One turn moves each row of this set onto another row. After a few examples, where does it send each row asked below?
q242: [ 14  16 -14 -30  18  24  -9 -13  -7   1  -5  17 -11]
q332: [ 16  -6 -12  -2  23  19 -11   2  25  -6 -25  -8 -16]
q156: [ 27  -8  -4 -12  27  10 -15  -5   4  -7 -24 -11 -17]
q367: [ 23   5 -20 -25  37  17  -8 -27  22  -6  20 -14 -12]
q918: [ -5   0 -24 -21  15  23  -7 -23  33   7 -16  14 -15]
q71: [  4 -18 -17 -35   9  12 -15 -28  39   2  -6   5 -18]
q967: [  7   7  -7 -28  10  27  -7  -2  14  -9  10  20 -12]
q855: [ 19  12 -23 -38  15  10 -22 -10  33  -4   2   7  -9]
q957: [ 11 -16 -38 -19  24  35  -4 -13  35   4  14 -25 -12]
q120: [ 13  -5 -36 -43  24  16 -20 -30  18  17  -3 -26  -2]
q713: [ 27  -5 -14  -9  25  18 -15   7   2  -4 -23 -12 -14]
q360: [ 21 -26 -26 -26  22  30  -3 -21  -1   6  15 -28 -13]
q897: [ 25 -15  -8 -11  26   5 -18 -10  12  -3 -29 -16 -18]
q675: [ -7 -10  -8 -22  11  30  -3 -25   0   6 -11  17 -20]
q977: [  6   1 -36 -30  15  44  -8   2   4  11   7 -21   2]
q462: [  6 -13 -20 -16  30  24  -1 -33  33  -4  15 -13 -17]
q945: [ 14   3 -34 -28   9  40  -9   7  -6  11  -9   7  -6]
q179: [ 10 -13  -6  -1  20  20  -8   1  16  -8 -24  -8 -20]
q895: [ 14 -24  -9  -5  17  20 -10  -1  11   0 -28 -14 -19]
q374: [  8 -18   1 -37  10  14 -11 -26   3  -1   3  12 -17]
q549: [ 17  11 -22 -37  24   8 -18 -29  14   7 -14   9 -11]
q73: [  5 -26 -36 -34  -1  29 -14  -3  32  12  -8  -3 -11]
q17: [  2 -23 -30 -37  16  33 -12 -22  -6  19   0 -27  -1]
q919: [ 19 -21 -13 -12  20  12 -16  -8  13   1 -31 -18 -19]
q748: [ 22 -21 -16 -45   2  24 -17  -6 -14   6   0  -3  -9]
q512: [ 25  -5 -19  -6  23  19 -17   8  18  -4 -25 -12 -14]
q589: [ 30 -13 -37 -32  30  20 -12 -24  18   8  11 -28 -13]
q333: [  7 -16 -21 -27  -2  41  -6  11   8   3   4   6  -9]
q747: [  6  -2 -45 -27   9  32 -13   1  29  14 -17   2  -9]
q514: [ -5   1 -40 -26  20  32 -12 -14  36  11   2 -20  -1]
q606: [-11 -13  -7 -24  15  36  -1 -28  -4   5   6  -8  -7]
q944: [  5  14 -13 -28  23  35  -5 -12  -8   2  15  -7  -1]
q525: [-15   1 -13 -22  22  27  -5 -35  30   2   6  -5  -8]
q148: [ 30  -8 -35 -48   8  17 -26  -1  14  10  -5  -7  -5]
q480: [ 15 -11 -32 -17  21  44  -1  -3  11   2  19 -22 -10]
q96: [ 17 -13 -39 -42  15  15 -22 -21  10  21 -23  -4 -10]
q402: [  5 -25 -26 -33   6  30  -8 -16 -11  18 -19   1 -13]
q98: [  7  18 -15 -34  33  15 -13 -33  14   3  10 -10  -2]
q507: [ 18   4 -14 -19  31  33   2 -13   5  -9  25 -11 -13]
q881: [  7 -21  -8 -20  25  30   3 -32   4  -1  20 -15 -17]

q881 moves to q367
q374 moves to q855
Now find these:
q17 moves to q944
q713 moves to q179
q918 moves to q96

One turn moves each row of this set onto another row. After a few examples, where does it send each row asked below?
q113: [  3   6 -11  22   1  11   0  -5  25  10   6  15  -2  -6]
q599: [ 17  21   0 -14   7 -12 -14  -1  -5  -7 -18  -5  -6  -3]
q223: [ -9 -14   3 -14 -12 -32  -7  10   2   2  -3 -10   2   6]
q688: [-17 -16  11   0  -6  -5  -1  -1 -19   8 -10  22   9  -1]
q208: [ -4 -14   1  -1  -8  -8  -2  14  27   7  14  -2 -18 -10]
q91: [ 12  12   3 -12  11  -3 -14  -5 -14 -11 -19  -1  -7  -5]
q422: [ -1  13 -13  14   2  18   1   1  23  10  -2  13  -1 -14]
q779: [ -7 -16   0  -7   0  -2   1   2 -16  -8   3  20  23  -2]
q756: [ -8 -22   1  -8  -4   1   0   6 -12  -2   5  14  24   4]
q272: [ 20  13   0  -9   8  -4 -17  -6  -8  -4 -18  -4 -10  -6]
q569: [-11   0   7   0  -4  19   7 -13   2  -1  19 -21   8  13]
q541: [ -9   3  14  -1  -2  25   2  -2  11  -3   5 -18  -3  22]
q591: [ -8 -12  -7   1   7  -8   2   3  -8  -7   5  24  22   8]
q630: [ 11  -2   4 -15  -3 -35  -9   9   3   7  10   1  -8  -3]
q378: [ -6   3  10  -8  -5  21  13   1   7  -8   6 -24   1  16]
q235: [ 20  15  -3 -15  13  -8  -7  -1  -6  -9 -12  -8  -9  -3]
q526: [ -2   5  16  -1  -6  25   2  -1   2  -7   8 -24   1  16]
q86: [  3   4  10  -6 -19 -10   0   8  29  -3   8 -23   3   2]
q185: [  6   5 -18  16   3   6   8   1  21   7   4  13  -6 -14]
q784: [  2  17  -3  20  -8 -10  -9  -5   5  23   5   7 -20  -4]
q983: [ -4  17   0  20  -6   1   6   2  16  28   8   2 -12  -7]
q416: [  9  11   5 -11  11  -7  -7 -14 -12 -13 -16  -5 -13   8]
q790: [-15 -22   4 -10  -6  -3   2   4  -7  -2   5  19  20   5]
q409: [  1   3 -13  16  -1  12   0   3  22  12  -3  20  -2 -12]
q868: [ 11  24  14   0  10  -9 -18   4 -19   0  -8  -2   3   0]
q337: [ -2   5 -12  15  -4   4   0  -3  25  11  -2  20  -3 -15]
q307: [-20  11  20   1  -3  23   1   9   3  11   0 -13   5  15]
q851: [-20 -12  -1   7 -13 -17  -2   3  -7  17  -6  21   0   8]
q586: [ 18  -1  12 -15  -8 -26  -3   7  13  -6   5   3 -12  -4]
q268: [ -9   5  13   0  -5  29   6  -5   4  -4  11 -19   2   9]
q683: [-21   6  13  -3 -14   3   0  12   1  16   6  -8   7  28]
q265: [ 16  14  -1 -12  15 -10 -22  -4  -9  -4 -14  -4  -2   2]
q588: [  1  12  11   0 -14 -11   7  12  30   3   8 -13  -8  15]
q633: [ -8 -25   1  -9  -2  -5  -4  -6 -14   0   3  16  18   5]
q681: [ -8 -19   4  -5 -11 -24  -6  20  10 -14   0  -7   2   1]
q358: [ -9   6  19  -5  -3  20  -1   2   4  -8  11 -24  -1  15]
q876: [-20  10  15   7 -11  10   9   8   8  18   7 -19   0  15]
q704: [ 15  18   2  -6   9 -10 -19  -5  -5  -8 -13  -7 -10  -7]
q33: [ -9 -25  -6  -8  -3  -6   9   2 -10  -5   2  12  18   0]
q284: [  0  15   2  26  -5   8  -2  -8   9  20   4  10  -5 -15]
q234: [ -4  13 -18   5  10  11  -2  -3  24  15  -4   9  -7  -6]
q829: [-12   4  13  -3  -9  20   4   1   5  -7   5 -27  -3  15]
q58: [-11 -12   6   1  -4 -23   1   8 -20   8  -5  18   6   3]
q27: [  8  17  14  -7   4 -24  -8   6 -20   2 -10  -2  -2   8]
q138: [  8  25  14  -3  -1 -15 -15   5 -14   7   4  -9  -5  17]
q18: [-12 -25   0  -7  -6  -5   2   4 -15  -4   8  14  13   0]
q142: [ -8  -8   2  14 -13 -13   6  12  25   5  15  -4 -20   3]
q261: [  4   9 -12  14  -3   7   4   2  23  11   8  20  -4 -14]

q142 moves to q630
q138 moves to q683
Now find these:
q868 moves to q307
q876 moves to q58
q261 moves to q599
q779 moves to q422
q569 moves to q591
q586 moves to q86
q526 moves to q756
q633 moves to q113
q185 moves to q235
q790 moves to q337

